One vector is turned by the same rotation once a step. Each row is the vector after some number of steps, and that number follows the row.
The counts run from 0 to 398.
[+3.25, -2.13, +0.53, -0.84, -0.53, -2.10, +0.22, +1.80, -1.32, -1.96, -2.39, -1.62, -2.12, -2.61, -2.06, +1.84, -1.26, -0.80, +1.40, +0.79, +1.80, +3.34, +0.86, +0.55, -0.56, +1.61, -1.59, +1.60, +0.57, -0.71, +0.10, +0.21, +3.21, -0.76, -2.26, -1.81, -0.76, -0.23, -1.64, -2.40, -0.69, +1.60, -0.46, +2.68, -2.53, +1.10] | 287
[+0.80, -1.88, -0.69, -3.91, +0.77, +0.72, +0.49, +0.41, -2.48, -1.56, -1.75, +0.50, -1.50, +1.22, -3.14, +1.40, -0.60, -1.47, -0.69, -2.97, +1.74, +0.48, +0.74, +0.01, +0.53, -0.60, -2.40, +2.79, -0.34, -1.78, +0.41, -0.64, +1.50, -3.06, +0.08, +1.08, -0.72, +1.85, -0.92, -1.54, -0.69, +0.99, -1.25, +3.14, -2.21, +2.80] | 37
[+0.70, -2.71, -0.64, +0.40, +0.42, -0.54, +1.08, +1.03, -2.39, -0.83, +0.11, +2.66, -3.34, -1.31, -1.84, +2.36, -2.27, -1.60, +1.15, +0.01, +1.29, +0.61, +0.11, -0.26, -3.07, +1.38, -4.57, +2.00, +0.17, +0.08, +1.44, -0.82, +2.06, +0.66, -0.74, -1.29, -0.51, +0.39, +1.38, -1.51, +0.53, +2.07, -0.70, +2.48, -1.98, +0.42] | 292
[+0.22, -3.74, -0.18, +0.16, +0.11, -0.94, +2.61, +0.00, -2.39, -0.13, +2.11, -0.13, -2.00, -0.87, -0.37, +1.93, -1.51, -1.83, +1.22, -0.14, +4.26, -1.47, +0.91, -0.91, -1.93, +1.24, -3.58, +0.65, +0.41, -0.32, +1.22, +0.03, +3.50, +0.28, +0.30, -1.77, +1.08, -0.13, +1.71, -1.28, +0.66, +1.79, +1.98, +2.18, -2.22, +0.98] | 114
[+0.21, -2.71, +1.13, -0.74, +0.47, +0.93, -0.37, -1.17, -2.12, -1.68, +1.27, -1.91, -1.52, +2.79, -1.64, +0.68, -1.99, +0.50, +2.56, -0.21, +0.62, -2.22, -1.31, +1.53, -1.24, -1.03, -1.18, +0.67, +0.07, -1.78, -0.54, -0.61, +1.05, -2.88, -0.86, -0.72, -2.00, +0.19, +3.32, -0.84, -1.33, +2.65, -0.65, -0.29, -1.93, +4.12] | 181
[+1.45, -1.94, -0.83, -2.74, -2.28, -0.06, -1.41, +1.12, -2.15, -1.96, -2.01, -2.30, -0.44, -3.34, -1.56, +2.10, -1.25, -1.51, -1.05, -0.12, +4.27, +0.48, +0.25, +1.06, -2.83, +1.40, -1.90, +0.99, -0.40, -1.11, -1.16, -0.55, +0.74, -0.19, -1.84, -1.34, +1.73, +0.45, -1.40, -2.40, -1.18, +0.75, -0.48, +1.61, -2.99, +1.11] | 75
[+1.67, -1.12, +1.47, -0.63, -0.56, -0.80, +1.54, -0.51, -0.69, -1.21, -2.00, -1.17, -1.24, +0.57, -1.81, +0.25, +0.26, +1.07, +0.74, -0.42, +2.96, +0.94, +2.80, +2.37, -1.51, -0.07, -1.97, +1.81, +0.01, -4.17, -2.71, -2.09, +1.11, -1.99, +0.24, -0.54, -1.50, -1.23, -0.60, -0.80, +0.93, +2.11, +0.12, +2.50, -0.89, +3.79] | 365
[+1.44, -2.50, +0.60, -0.58, +0.87, -0.69, +1.77, -1.35, -1.49, -0.39, +0.56, +0.00, -2.70, +0.81, -2.28, +1.31, +0.11, -0.33, +0.47, -1.48, +1.02, -1.64, +1.85, +1.00, -1.43, +0.31, -3.67, +0.85, +0.73, -3.20, -0.87, -1.78, +0.88, -0.72, +0.62, -1.70, -1.07, +0.31, +0.85, +0.79, +2.11, +1.56, +0.38, +3.31, -1.77, +4.46] | 355
[-0.21, -2.53, +0.44, -0.46, -0.37, +0.79, +1.77, +0.34, -0.65, -2.21, +1.07, -0.60, -0.37, -1.42, -2.26, +4.48, -0.77, +2.46, +0.50, +0.74, +1.58, -0.01, -0.15, +0.36, -2.89, +0.83, -1.44, +2.16, +0.03, -2.98, -0.68, -2.11, +1.02, -1.95, +0.05, -1.49, -0.18, -1.01, -0.49, -1.59, -1.01, +1.53, +1.55, +0.45, +0.62, +3.82] | 146
[-0.38, -2.92, -1.82, -2.47, +0.38, +0.84, +1.50, -0.56, +0.05, -0.67, -1.89, -1.79, -1.10, +0.61, -1.27, +2.34, +0.40, +0.88, +1.19, -2.07, +1.85, +1.77, +1.15, +1.21, -1.79, +2.23, -3.35, +4.00, -0.81, -3.08, -1.61, -2.40, +1.14, -0.70, +0.22, -0.44, +0.64, -1.23, -0.25, -1.67, -1.37, +1.88, +0.80, +0.92, -0.25, +2.68] | 112
[-0.81, -2.11, -0.92, -1.65, -1.88, +0.49, +0.66, -0.01, -2.62, -1.69, +0.21, +1.29, -1.50, -1.12, -1.62, +2.12, -0.13, +0.34, -0.55, +1.01, +2.64, -0.95, +0.80, +1.04, -1.29, +1.34, -3.70, +1.54, +1.35, -2.08, -0.84, -2.46, +0.36, +0.45, -0.30, -0.52, +0.26, +0.46, -1.46, +0.06, -0.16, +0.18, +0.75, +3.24, -1.67, +3.76] | 91
[+1.85, -4.12, +0.31, -0.39, -0.94, -1.86, +0.19, +0.20, +0.09, -3.11, -0.96, -1.61, -0.40, -1.24, -2.46, +2.79, -1.10, -1.25, +2.21, -0.84, +1.25, +3.73, +0.35, +0.99, -2.23, +1.62, -1.63, +1.91, -0.47, -1.08, -0.07, -1.00, +1.10, -2.11, +0.01, +0.00, -2.13, -0.06, +0.64, +0.21, -1.49, +1.92, -1.89, +1.02, -2.96, -0.19] | 242
[-0.28, -1.00, -0.14, -0.42, +0.19, -1.53, +0.53, +0.63, -2.71, -2.35, -1.41, +0.68, -1.41, -1.53, -3.92, +1.28, -1.35, +1.54, -0.25, -0.46, +0.87, +2.01, -0.40, +1.85, -0.42, +1.61, -3.52, +2.46, +0.82, -2.97, -0.71, -0.94, +0.07, -0.15, -1.76, -0.15, -2.94, +0.69, -2.02, +0.24, +0.01, +0.28, -0.92, +3.39, -1.57, +3.91] | 280
[+1.90, -2.07, +1.02, +0.44, -0.49, -1.73, -0.75, -0.07, -1.92, -2.80, -1.71, -0.75, -3.32, -0.51, -2.97, -0.54, +0.63, +0.26, +1.78, +0.23, +0.24, -0.44, -0.22, +1.47, -0.20, +0.04, -2.55, +0.21, +1.42, -1.44, -1.59, -0.94, +0.63, -1.34, -2.12, -1.20, -2.19, -0.17, +0.91, -0.67, +1.50, +1.74, -1.65, +3.21, -2.76, +3.85] | 13
[-0.08, -2.42, -0.61, -1.39, +0.70, -0.60, +0.72, +0.36, -4.17, -1.63, +0.11, +2.05, -1.21, +0.04, -2.21, +2.60, -4.01, -1.33, -0.55, -1.05, +1.20, -0.77, -0.51, +0.87, -0.60, +0.37, -3.48, +1.93, -0.59, +0.14, +1.19, +0.37, +1.20, -0.47, -0.31, +0.88, -0.88, +2.54, +0.59, -0.42, -2.07, -0.19, -1.80, +2.71, -3.40, +2.69] | 259
[-0.08, -1.80, +0.03, +0.76, +0.78, +0.66, +0.70, -0.18, -2.03, +0.44, +0.81, -0.15, -2.10, +3.64, -2.59, +0.14, -1.08, +0.18, +1.40, -0.10, +1.76, -1.09, -1.87, +1.07, -1.99, -1.65, -3.48, +1.53, -1.22, -2.32, -0.90, -1.31, +1.60, -2.53, -0.57, -0.19, -2.01, +1.43, +2.31, -2.27, -1.06, +0.96, -1.19, +2.41, -1.03, +3.30] | 196
[+1.24, -2.07, -0.17, +0.12, +0.73, -1.47, -0.38, +0.72, -1.19, -1.70, -4.12, -2.55, -1.45, -0.35, -1.70, +0.59, -2.34, -0.41, +1.27, -1.08, +0.23, +2.41, -0.19, +2.54, -1.55, +1.59, -2.94, +1.75, -1.65, -1.24, -1.39, -1.07, +1.47, -0.55, -1.74, +0.40, -1.67, +0.25, +1.06, -2.01, -1.87, +1.66, -3.05, +1.96, -1.62, +0.83] | 257
[-0.53, -2.10, +0.13, -0.82, -0.50, +0.32, +2.23, -0.03, -3.15, -2.02, +2.98, +0.47, -0.51, -0.43, -1.66, +2.63, -2.80, -0.35, +0.11, +1.94, +4.86, -1.75, +0.85, +0.49, -2.30, +0.25, -1.97, +0.42, +0.97, -1.61, +0.33, -0.09, +1.71, +0.46, -0.74, -1.86, +0.85, -1.21, +0.57, -0.49, +0.88, +0.29, +1.89, +2.97, -2.22, +2.29] | 125
[+0.29, -3.37, +0.16, -1.47, +0.02, -2.37, +0.52, +0.32, -2.26, -1.92, -3.90, -1.94, -2.08, -1.12, -0.69, +0.23, -3.62, -0.24, +0.51, -0.45, +1.40, +2.00, +1.83, +2.62, +0.35, +1.64, -1.40, +1.05, -0.43, -0.36, -0.33, +0.65, +1.49, -0.52, -0.74, +1.12, -0.94, -0.74, +0.16, -3.23, -1.96, +1.36, -1.49, +3.29, -2.10, +1.26] | 268
[+2.40, -0.53, +0.95, -0.26, -0.41, -1.05, -1.35, +0.94, -1.38, -2.55, -2.46, -2.16, -1.25, -0.88, -3.20, +0.09, +0.22, +0.21, +1.54, -1.38, +2.81, +2.27, -0.44, +1.16, -1.03, -0.33, +0.07, +1.62, -0.95, -2.59, -2.14, -0.27, +0.99, -3.03, -2.29, -1.75, -1.97, +0.12, -0.72, -1.63, +0.91, +2.82, -2.57, +2.31, -2.34, +2.87] | 23
[+1.17, -3.13, +1.27, +0.64, -0.31, +0.31, -0.25, +1.12, +0.00, +0.37, -1.11, -1.44, -1.40, -0.37, -1.60, +0.90, -0.23, -0.22, +1.12, -0.57, +1.31, -0.62, -0.15, +1.93, -1.58, +0.44, -4.03, +2.55, -1.35, -2.20, -2.91, -3.67, +2.34, -0.89, -0.34, -1.09, -0.20, +0.43, -1.16, -1.08, -0.94, +2.37, -0.30, +0.23, -1.31, +3.87] | 395
[+1.01, -2.29, -0.12, -0.13, -0.56, -1.02, -0.71, +0.92, -1.97, -2.81, -3.06, -2.50, -0.81, +0.29, -2.51, -0.24, -0.75, +1.12, +2.47, +0.81, +1.42, +2.76, -0.66, +2.14, -0.19, +1.19, -1.19, +1.70, -0.77, -1.70, -2.73, -1.47, -0.14, -2.03, -2.43, -0.15, -3.08, -0.21, +0.08, -1.22, -1.43, +0.82, -2.44, +2.80, -1.67, +2.65] | 246
[+0.92, -1.78, +0.59, -1.02, -0.99, +0.18, -1.59, +1.26, -0.98, -3.56, -0.79, -0.51, -0.67, -1.79, -3.13, +2.61, +0.07, +0.08, -0.08, -0.45, +1.39, -0.21, +0.09, +0.72, -3.04, +1.70, -0.58, +1.86, -1.12, -2.30, -1.80, -1.63, -1.14, -2.40, -1.07, -0.83, -1.25, +0.94, -1.11, -0.80, -0.62, +1.63, -1.56, +1.33, -2.48, +3.94] | 42
[+1.20, -1.10, +0.17, -1.91, -0.51, +0.95, +0.24, +0.56, -2.87, +0.76, -0.61, -0.73, -3.25, +0.06, +0.17, +1.20, -1.69, -3.69, -0.05, -0.10, +2.39, -1.29, +0.61, -0.02, -1.72, -0.99, -2.93, +1.17, +0.28, -0.15, +0.46, -0.57, +1.67, -0.19, -0.92, -1.67, +1.34, +0.65, +1.77, -3.05, +0.26, +2.66, +0.13, +1.40, -2.75, +2.46] | 352
[+1.09, -2.00, +1.87, -0.94, -2.45, +0.45, -0.16, +0.22, -3.92, -1.04, -0.74, -1.05, -1.56, -1.70, -0.78, +1.74, -1.53, -0.86, -1.64, +0.82, +3.13, -1.52, +1.06, +2.20, -0.60, -0.80, -3.05, +0.07, +0.78, -1.52, -1.59, -2.06, +1.49, -0.08, -0.60, -1.34, +0.66, +0.84, -1.33, -1.92, +0.13, +0.19, +0.74, +2.38, -2.92, +4.17] | 373
[-0.26, -2.51, +0.76, -1.44, -1.61, +0.58, -0.69, +1.43, -1.61, -1.55, -1.63, -0.90, -0.01, +0.36, -1.78, +1.90, -2.89, +0.72, -0.84, +0.30, +0.76, +0.94, -1.37, +2.57, -1.86, -1.83, -1.82, +1.92, -1.10, -2.71, -1.27, -1.75, +0.67, -2.20, -0.90, +0.65, -1.39, +0.30, -0.94, -3.67, -3.37, +0.52, -1.52, +0.87, -1.23, +3.92] | 205
[+1.57, -3.32, +0.04, -1.06, -1.21, -0.78, +0.33, +0.61, -1.96, -2.59, +0.90, +1.00, -3.00, -1.93, -2.39, +3.16, -2.22, -2.96, +0.70, +0.25, +1.06, -0.43, +0.20, -1.03, -3.26, -0.91, -1.49, -0.23, +0.79, +1.16, +2.20, +0.23, +1.10, -0.81, -0.48, -0.83, +0.11, -0.15, +1.71, -1.47, +0.10, +2.74, -1.38, +2.45, -3.52, +1.09] | 10
[+1.04, -2.66, -0.03, -0.40, +0.18, -1.23, +0.48, +0.77, -3.13, -1.16, -2.06, -1.39, -2.98, +1.37, -0.97, -0.05, -2.71, -1.39, +3.04, -0.57, +1.87, +1.39, -0.09, +0.69, -0.87, +0.06, -0.56, +1.75, -1.01, +0.68, +0.27, +1.00, +2.17, -0.99, -1.58, -0.19, -1.41, -0.16, +2.50, -2.34, -0.80, +3.23, -1.74, +1.56, -3.53, +0.10] | 267
[-0.68, -2.49, -1.07, +0.07, +0.08, +1.02, +1.13, -0.36, -2.88, -1.19, +1.74, -0.11, -1.59, +0.31, -2.71, +2.83, -0.73, +1.39, +1.42, +0.43, +3.48, -2.51, -1.31, +0.53, -2.47, +1.00, -2.67, +1.46, -0.37, -2.39, -0.43, -0.91, +0.24, -1.07, -0.70, -2.38, +0.17, -0.29, +1.86, -0.37, +1.06, +0.27, +1.14, +1.01, -0.95, +4.18] | 136
[+0.95, -3.10, +0.13, -3.55, -1.22, +1.03, -0.52, -1.06, -1.09, -1.54, -1.01, -4.03, -1.45, +1.69, -1.98, +1.35, -1.05, +0.73, +1.08, -0.41, +1.27, -0.19, -1.16, +1.76, -0.94, -0.62, -0.91, +1.54, -0.56, -2.63, -0.52, -1.37, +1.03, -2.74, -1.61, -0.88, -0.75, -0.94, +1.91, -2.86, -2.22, +1.66, -1.30, +0.08, -0.51, +3.37] | 171
[-1.33, -2.25, -0.91, +1.18, -1.49, -0.70, +0.97, -0.04, -3.70, -2.47, +1.19, +1.53, -1.45, +1.09, -1.73, +0.92, -3.65, -0.02, -0.19, +1.69, +3.15, -0.53, -0.80, +0.42, -2.69, -1.66, -2.45, -1.04, +0.32, -0.49, -0.25, -0.58, +0.01, -0.85, +0.37, +0.70, -1.19, +0.88, +1.96, -1.51, -0.52, -0.20, -1.10, +4.30, -2.44, +1.18] | 229
[+0.81, -2.91, +0.22, -0.95, -0.36, -0.54, -0.81, +2.17, -2.26, -4.01, -0.42, -0.37, -0.50, -2.27, -3.79, +3.15, -0.85, +1.44, +0.90, +1.47, +1.38, +0.86, -2.38, +0.15, -1.21, +1.09, -0.27, +2.40, -0.25, -1.10, -1.39, -1.24, +0.06, -1.31, -2.65, -0.96, -1.41, +0.47, -1.53, -1.33, -1.63, +0.48, -1.40, +2.02, -2.29, +2.95] | 265
[+0.99, -1.11, -0.63, -4.25, -1.28, +0.99, +0.06, -1.31, -2.77, -3.29, -0.81, -2.73, -1.74, +0.65, -2.67, +0.98, -0.13, +0.23, +0.81, -0.76, +3.47, -0.75, +0.31, +0.44, -1.79, -0.52, +0.57, +0.81, -0.14, -2.26, -1.43, +1.02, -0.69, -1.49, -1.28, -2.18, +0.50, -0.76, +1.59, -1.56, +0.81, +1.49, -0.10, +1.84, -2.82, +3.59] | 349
[-1.21, -1.01, -1.02, -1.62, -1.44, +0.08, +2.08, -0.03, -2.50, +0.13, +1.20, -0.20, -1.34, +1.35, -0.12, +1.26, -4.08, -1.07, +0.38, +0.82, +3.82, -0.09, +0.86, +2.02, -2.97, -0.99, -3.89, -0.09, +1.45, -2.24, +1.41, -0.47, +1.64, +0.62, +0.04, -0.12, -0.71, -1.72, +3.09, -0.53, -0.49, +1.77, -0.52, +1.48, -1.75, +1.95] | 144
[-0.18, -1.68, +1.60, -0.83, +0.23, -0.73, +1.56, -1.08, -2.24, -2.11, -2.18, -1.37, -1.45, -0.30, -1.51, +0.63, -0.54, +1.05, -1.03, -1.33, +1.54, -1.26, +1.70, +1.67, -1.11, +1.01, -3.07, +1.50, -0.63, -3.57, -2.02, -2.03, +1.30, -1.13, +1.14, -0.88, +0.56, +1.24, -1.16, -1.99, +0.53, +0.97, +0.81, +2.76, -1.20, +5.05] | 354
[+0.63, -1.14, +0.67, +1.56, -0.80, -1.20, +0.91, -0.48, -2.19, -3.27, -1.26, +1.19, -2.35, -1.80, -0.61, +1.62, -1.74, -0.38, +0.27, +0.24, +3.95, +0.26, +1.53, +0.05, -4.47, +0.93, -2.30, -0.79, -0.74, -0.86, -1.28, -0.49, +0.06, +0.76, +0.79, -1.00, +0.17, +0.22, +0.14, -1.98, +0.49, +0.74, -0.66, +4.09, -2.61, +1.64] | 50
[+1.14, -1.48, +0.69, +0.13, -0.15, +1.70, +0.62, +1.21, -1.55, +1.09, +1.47, -0.03, -2.95, +1.10, -1.05, +1.54, -1.20, -0.88, +2.30, +1.61, +1.62, -0.69, -1.30, +2.11, -1.45, -0.93, -4.13, +2.02, +0.48, -1.78, +0.19, -2.24, +2.40, -1.67, -1.95, -1.65, -1.88, -0.22, +1.35, -0.57, -0.19, +2.93, -0.85, +0.12, -1.08, +4.51] | 162
[+2.00, -3.04, +0.01, -0.39, -1.59, -0.87, -0.69, +0.96, -0.92, -1.04, -0.26, -2.92, -0.85, +1.01, -2.97, +0.39, -0.68, -0.52, +2.79, +0.55, +3.60, +2.41, -1.62, +0.46, -2.18, -1.02, -0.75, +0.18, -0.64, -1.38, -1.24, -0.52, +1.08, -2.90, -1.54, -0.86, -1.37, -0.45, +1.15, -3.11, -0.92, +0.92, -1.86, +1.67, -1.42, +0.34] | 212
